One turn sends every row of this set to another row. A few are shown first. Where does it send the rows asked after them?
Vepe: -.07 .06 -.09 .01 .11 .03 .22 .12 .03 -.07 -.08 -.10 .14
Melu: -.18 -.13 .25 .15 -.01 .07 -.03 -.09 .22 -.09 .04 .06 .03
somu: -.19 .11 -.10 .09 .15 -.03 .16 .11 .03 .03 -.04 -.09 .07
Ralel: -.06 -.05 .09 -.03 .14 .06 .06 .01 -.10 -.11 .00 -.07 .25
limid: -.05 .06 -.02 .02 .12 -.01 .10 .11 -.13 -.06 -.09 -.04 .13
robit: -.12 -.17 .22 .11 .00 .04 -.16 -.08 .20 -.10 .05 -.09 -.03
pev: -.08 -.01 .19 .09 -.01 .11 .06 -.05 .33 -.14 .01 -.17 -.02
Lep: -.16 -.08 .26 .10 .00 .10 .02 -.10 .25 -.14 .07 -.10 .03
rov: -.14 -.11 .17 .18 .03 .04 -.06 -.06 .22 -.13 .02 -.21 -.04
Ner: -.20 .10 -.09 -.05 .09 -.02 .10 .12 .05 .10 .00 .06 .06
Gutu: -.13 -.17 .24 .10 .05 .04 -.09 -.06 .24 -.06 .12 -.01 -.01
meden: -.04 .06 .04 -.11 .09 .01 .05 .08 -.12 -.06 -.03 -.03 .14
zeg: -.07 .04 -.11 -.05 .06 .01 .17 .14 .05 .01 -.09 .06 .13
gotin: -.10 .06 -.02 .13 .22 -.01 .08 .07 -.04 -.05 -.04 -.19 .12
bazos: -.14 -.16 .16 .11 .02 .01 -.08 .00 .29 .01 .07 .10 -.06
vob: -.18 -.09 .07 .07 -.08 .01 -.06 .01 .31 .02 .00 .05 -.12
zagob: -.17 -.04 .07 .20 .00 .04 .04 .00 .29 -.10 -.02 -.20 -.10
dunen: -.01 .05 .02 -.04 .12 .01 .06 .09 -.12 -.07 -.07 -.06 .14
melo: -.14 .07 -.02 -.05 .07 .00 .13 .10 -.11 -.02 -.03 .04 .13
nul: -.07 -.08 .06 -.07 .09 .03 .01 .04 -.09 -.04 -.01 .09 .24
Vonid: -.10 .06 .02 -.11 .07 .01 .09 .09 -.11 -.03 -.01 .03 .14
Leko: -.12 .03 .01 -.15 .09 -.01 -.04 .08 .00 .09 .04 .09 .10
zit: -.03 .00 .08 .03 .22 .01 -.06 .03 -.08 -.06 -.01 -.16 .16
furof: -.12 -.09 .07 .15 .01 -.01 .00 .05 .34 .02 .02 .07 -.11
Suro: -.06 .02 .01 .01 .14 .06 .16 .05 -.04 -.13 -.03 -.16 .21
dega: -.11 .07 -.04 .02 .10 -.02 .14 .11 -.11 -.04 -.06 .00 .13
zat: -.09 -.05 .06 .17 .05 .01 .06 .05 .37 -.03 .00 -.08 -.12
zuset: -.19 -.03 .02 .14 -.05 .02 .03 .03 .33 -.02 -.03 -.07 -.13
tubi: -.07 -.03 -.04 -.08 .06 .00 .06 .10 -.01 .02 -.06 .15 .17
gazo: -.03 -.01 .11 .12 -.02 .06 .06 .02 .37 -.08 -.08 -.09 -.08
mido: -.13 -.12 .16 .19 -.03 .04 -.04 -.02 .27 -.03 -.05 .14 -.01
bebim: -.08 -.07 .14 .16 .08 .04 .05 .00 .32 -.10 .05 -.20 -.08
duta: -.05 -.06 .10 .16 -.03 .04 .00 .03 .34 -.03 -.11 .06 -.07
netu: -.10 -.13 .23 .13 .08 .05 -.03 -.05 .26 -.11 .11 -.16 -.02
Suv: -.04 -.02 .09 -.11 .15 .00 -.12 .03 -.06 .02 .03 -.01 .15
zufu: -.15 -.16 .16 .05 -.05 .02 -.16 -.04 .24 -.02 .03 .04 -.07

gazo goes to -> pev
nul goes to -> tubi
furof goes to -> zat
And these:
limid goes to -> dunen
zuset goes to -> zagob
zit goes to -> Suv

One turn sends every row of this set to another row. A few are shown first. Where does it send the rows asked after them?
ripin: .03 .01 .00 -.03 -.15 .01 -.12 -.21 -.05 -.23 -.14 -.13 .18 .01 .09 -.01
 -.04 .18 .00 -.13 -.11 -.10 -.01 .03 .01 .17 .11 -.03 -.12 .07 -.05 .15
 -.10 .16 .02 -.01 .05 -.11
Dar: .10 .07 -.06 -.02 .02 -.05 -.02 -.05 -.15 -.13 -.15 -.29 .14 -.07 -.09
 -.03 -.09 .15 -.04 -.15 -.08 .04 -.17 .03 .18 -.04 .18 .08 .01 -.05 .02
 .14 .06 -.09 .07 -.02 -.14 -.07
nirin: .01 -.16 -.13 .10 -.09 -.04 -.03 -.03 -.09 .17 -.02 -.15 -.17 -.17 .14
 .09 .21 .15 .17 .09 .00 -.26 -.13 -.03 -.11 .09 .00 .02 -.11 -.06 -.02
 -.05 .05 -.18 .02 .04 -.22 .17
zap: .01 -.01 -.06 .05 -.05 .02 -.12 -.14 -.01 -.14 -.15 -.09 .13 .10 .08 .04
 -.02 .14 .03 -.06 -.06 -.08 .03 .07 -.06 .15 .13 .01 -.05 .17 .05 .10
 -.24 .18 .10 -.04 .03 -.10
puvo: .00 -.08 -.01 .10 -.16 .01 .05 -.05 -.16 .16 .06 -.10 -.13 -.08 .16 .18
 .09 .20 .13 .02 .00 -.17 -.01 -.07 -.19 .02 -.02 -.07 -.19 .03 -.10
 -.07 .17 -.12 .06 -.04 -.11 .18
lag: .03 -.11 -.03 .01 -.09 .02 -.15 -.01 -.11 .00 -.04 -.07 -.16 -.09 .16
 .12 .07 .15 .01 .08 .10 -.16 -.06 -.05 -.23 .12 -.10 .17 -.06 -.07 .12
 .00 .19 -.14 .11 -.05 -.23 .05
Lav: .05 -.14 -.14 .11 -.06 -.06 -.06 .05 -.11 .15 -.06 -.12 -.17 -.13 .13
 .09 .13 .09 .16 .07 .06 -.25 -.12 .01 -.05 .11 .03 -.01 -.06 -.12 -.06
 -.13 .09 -.24 .05 .07 -.23 .16
movab: .06 .02 -.10 .01 .06 -.09 -.04 .04 -.15 -.14 -.19 -.24 .07 -.08 -.08 .01
 -.05 .04 -.03 -.14 -.10 .01 -.11 .12 .09 -.05 .15 .04 .07 .00 .11 .03
 -.05 -.12 .04 -.15 -.11 -.08
Vav: .04 -.12 -.02 .08 -.10 .06 -.07 -.06 -.13 .09 .02 -.09 -.20 -.13 .17 .13
 .08 .17 .03 .07 .07 -.15 -.10 -.07 -.23 .07 -.10 .12 -.12 -.02 .09 .07
 .17 -.09 .09 -.04 -.24 .08
rol: .06 .00 -.03 -.05 -.09 -.01 -.19 -.18 .02 -.21 -.08 .01 .11 .07 .02 -.06
 -.07 .16 -.07 -.11 -.04 -.07 -.03 .08 .02 .21 .03 -.03 -.04 .09 -.01
 .09 -.18 .16 -.01 .00 -.04 -.10
dorir: .11 -.09 .09 -.15 -.14 -.09 -.10 -.15 .05 .03 -.20 -.25 .06 -.10 -.10
 -.10 -.02 .07 .11 -.05 .03 .20 -.14 .15 .01 .18 .13 .06 .04 .00 -.19
 .10 .00 -.13 .01 .19 -.17 -.07
toz: .01 -.04 -.02 .11 -.13 .05 .04 .02 -.18 .05 .03 -.09 -.09 .03 .16 .19
 .09 .20 .13 .04 .04 -.24 .03 -.10 -.14 .04 .03 -.02 -.16 .06 -.11 -.07
 .17 -.10 .13 -.02 -.09 .17
dudo: .13 -.09 .10 -.15 -.06 -.06 -.13 -.14 .07 .00 -.22 -.13 .01 .00 -.10
 -.18 -.09 .11 .08 -.06 .06 .20 -.07 .15 .00 .17 .13 .01 .05 .10 -.15
 .04 -.02 -.09 -.08 .16 -.16 -.03
lopek: .13 .07 -.04 .00 -.07 .11 -.01 .01 -.15 -.03 .14 -.14 -.01 -.03 -.03
 -.06 -.10 -.01 .09 .01 -.06 .03 -.07 .15 .04 .18 .27 -.01 .04 .24 -.24
 .05 -.11 .07 .00 .10 -.02 -.05
dasad: .09 .03 .03 .06 -.07 .08 .01 .00 -.11 .03 -.02 -.14 -.07 -.08 .04 -.01
 -.10 -.07 .17 .00 .02 .08 -.03 .21 -.10 .21 .29 -.03 .01 .25 -.23 .13
 -.12 .05 .06 .05 .03 -.04
muga: .03 -.15 -.03 .07 -.03 .05 -.09 -.08 -.14 .13 -.08 -.05 -.24 -.28 .18
 .00 .11 .16 .11 .01 .05 -.16 -.13 -.11 -.26 .04 -.05 .03 -.15 .05 -.09
 -.07 .12 -.15 -.01 .00 -.09 .04
Dadeg: .12 .02 .01 .04 -.15 .10 -.03 -.08 -.12 -.04 .06 -.16 .03 -.16 .01 -.03
 -.05 -.05 .12 .02 -.02 .01 -.13 .13 .00 .20 .30 .00 -.03 .21 -.28 .16
 -.12 .07 .04 .13 .05 -.11
Meriv: .02 -.15 .05 .05 -.05 .06 -.15 -.04 -.15 .10 -.13 -.02 -.24 -.22 .23 .01
 .08 .14 .13 -.01 .08 -.12 -.07 -.09 -.27 .16 -.03 .01 -.12 .06 -.16
 -.09 .15 -.14 .00 .01 -.05 .07
gos: .08 .06 -.10 .00 .11 -.04 -.03 -.03 -.15 -.14 -.09 -.23 .04 -.05 -.09
 -.06 -.08 .10 -.05 -.13 -.08 .04 -.13 .08 .21 -.01 .20 -.01 .11 .00
 -.03 .06 -.03 -.05 -.05 -.03 -.15 .03
remo: .10 -.11 .08 -.02 -.07 -.16 -.07 -.11 .01 .07 -.28 -.17 -.01 -.09 -.08
 -.08 -.07 .03 .10 -.04 .08 .26 -.06 .18 -.02 .11 .19 -.05 .08 .04 -.14
 -.04 -.05 -.14 .02 .10 -.16 -.06

lag goes to -> Lav
movab goes to -> remo
ripin goes to -> Dar
And these:
muga goes to -> puvo
dudo goes to -> lopek

